(in the rows, 128 means zero)
One turn moves every row onto another: examples first, then more rows asked
Segiv: [126 122 116  96 131 122 108 146 124 140 140 130 116  97 114 144 129 123
 131 141 114 149 133 126  87  95 104 127 160 151 138 122]
segaz: [123 120 137 112 125 128 120 117 106 118 109 134 119 128 126 143 104 125
 112 154 148 142 119 126  94  95 114 117 143 139 156 136]
silip: [136 120 133 119 147 113 128 147 132 132 153 142 124  91 123 169 150 119
 118 131 129 141 145 112  92 126 114 115 118 163 114 131]
Zaki: [125  92 124 126 129 151 124 119 109 140 134 129 118  93 117 149 144 134
 116 151 136 134 115 115  84 153 126 123  96 158 108 133]
Fasap: [101 113 150 113 141 133 110 143 122 143 112 128 118 103 102 143 145 109
 112 144 145 121 137  94 105 118 131 102 109 137 116 131]
kef: [120 117 119  95 134 110 108 146 115 139 140 128 110 101 112 141 123 126
 134 143 106 152 129 117  87  95 112 118 153 154 138 122]
vir: [ 94 105 156 131 135 135 104  95 114 137 100 126 113 105 126 142 134 129
 113 152 143 138 114 118  73 128 123 140 120 157 142 147]
zifuv: [126  95 122 127 130 155 135 110 116 146 132 129 119  97 117 150 146 132
 108 145 136 134 119 114  87 152 123 131 105 169 112 136]
Lokuz: [120 113 136 103 126 125 111 120 109 118 110 137 115 128 127 143 112 124
 108 147 149 151 121 137  92  94 109 122 139 145 158 136]
von: [125 117 116  98 126 120 106 140 123 143 145 123 117  96 115 142 133 123
 137 132 116 147 133 122  89  97 107 115 159 150 137 119]
soza: [ 97 106 154 126 135 138 107  91 111 135  97 123 107 107 122 146 136 127
 111 153 143 140 122 114  76 124 127 138 123 162 140 143]
vigid: [126 116 150 119 153 118  99 115 120 149 130 128 119 125 120 125 135 126
 149 139 149 115 111  98  84 113 104 117 139 147 127 131]
Nirek: [130 109 131 122 136 116 119 143 147 128 149 140 120  92 121 166 150 120
 120 125 132 143 147 110  94 132 120 113 121 169 113 125]
tif: [ 97 112 158 124 138 130 110  94 111 128  98 130 112 106 127 142 140 134
 109 157 142 130 110 118  74 124 127 139 121 163 132 136]
tidi: [117 116 131 100 128 126 118 116 110 120 114 131 115 128 128 142 115 127
 108 142 156 148 126 133  91  89 109 115 140 141 158 130]
zube: [135  99 130 100 154 122 100 128 121 128 121 147 119 120 123 136 120 134
 134 143 149 128 130 100 110 117 111  96 118 174 136 116]
Beb: [122 112 120  97 127 115 109 147 122 140 147 134 117 100 115 140 126 121
 136 141 115 148 134 125  83  99 108 127 157 146 140 125]
rugu: [114 114 127  85 151 140 113 126 119 158 122 135 144 103 113 143 140 119
 118 156 121 110 130 106 102 118 120 101 126 169 126 117]
vil: [121  92 121 125 129 153 127 110 126 145 134 129 126 107 114 152 139 130
 108 147 136 129 116 117  82 154 125 127 100 163 113 136]
fisom: [118 100 141 101 133 118 124 121 110 144 123 130 110 138  99 129 145 124
 114 133 144 120 102 117  90 116 121 107 113 139 108 126]
Bomol: [ 87 109 150 123 142 137 103  95 121 134 101 123 110 110 124 140 133 132
 110 154 148 137 118 114  71 121 124 140 119 156 140 141]
nido: [127  90 126 127 126 148 132 110 117 147 131 131 121  97 113 154 143 133
 109 143 133 133 116 119  78 154 126 125 102 165 114 135]
Vugen: [119 111 139 103 121 122 115 113 107 120 113 137 115 130 124 147 112 120
 113 147 146 149 130 136  88  94 116 121 142 138 158 136]
gur: [136 111 129 123 140 118 125 148 141 131 147 142 114  84 115 167 149 123
 118 128 132 146 148 110  90 128 117 118 123 165 116 126]
tofi: [132 108 129 121 142 116 128 151 142 130 153 146 116  88 123 159 150 125
 118 129 133 144 144 111  96 130 114 126 121 168 116 128]

gur -> nido
Zaki -> tif
Where do these go?
fisom -> vigid
zifuv -> soza
Bomol -> tidi

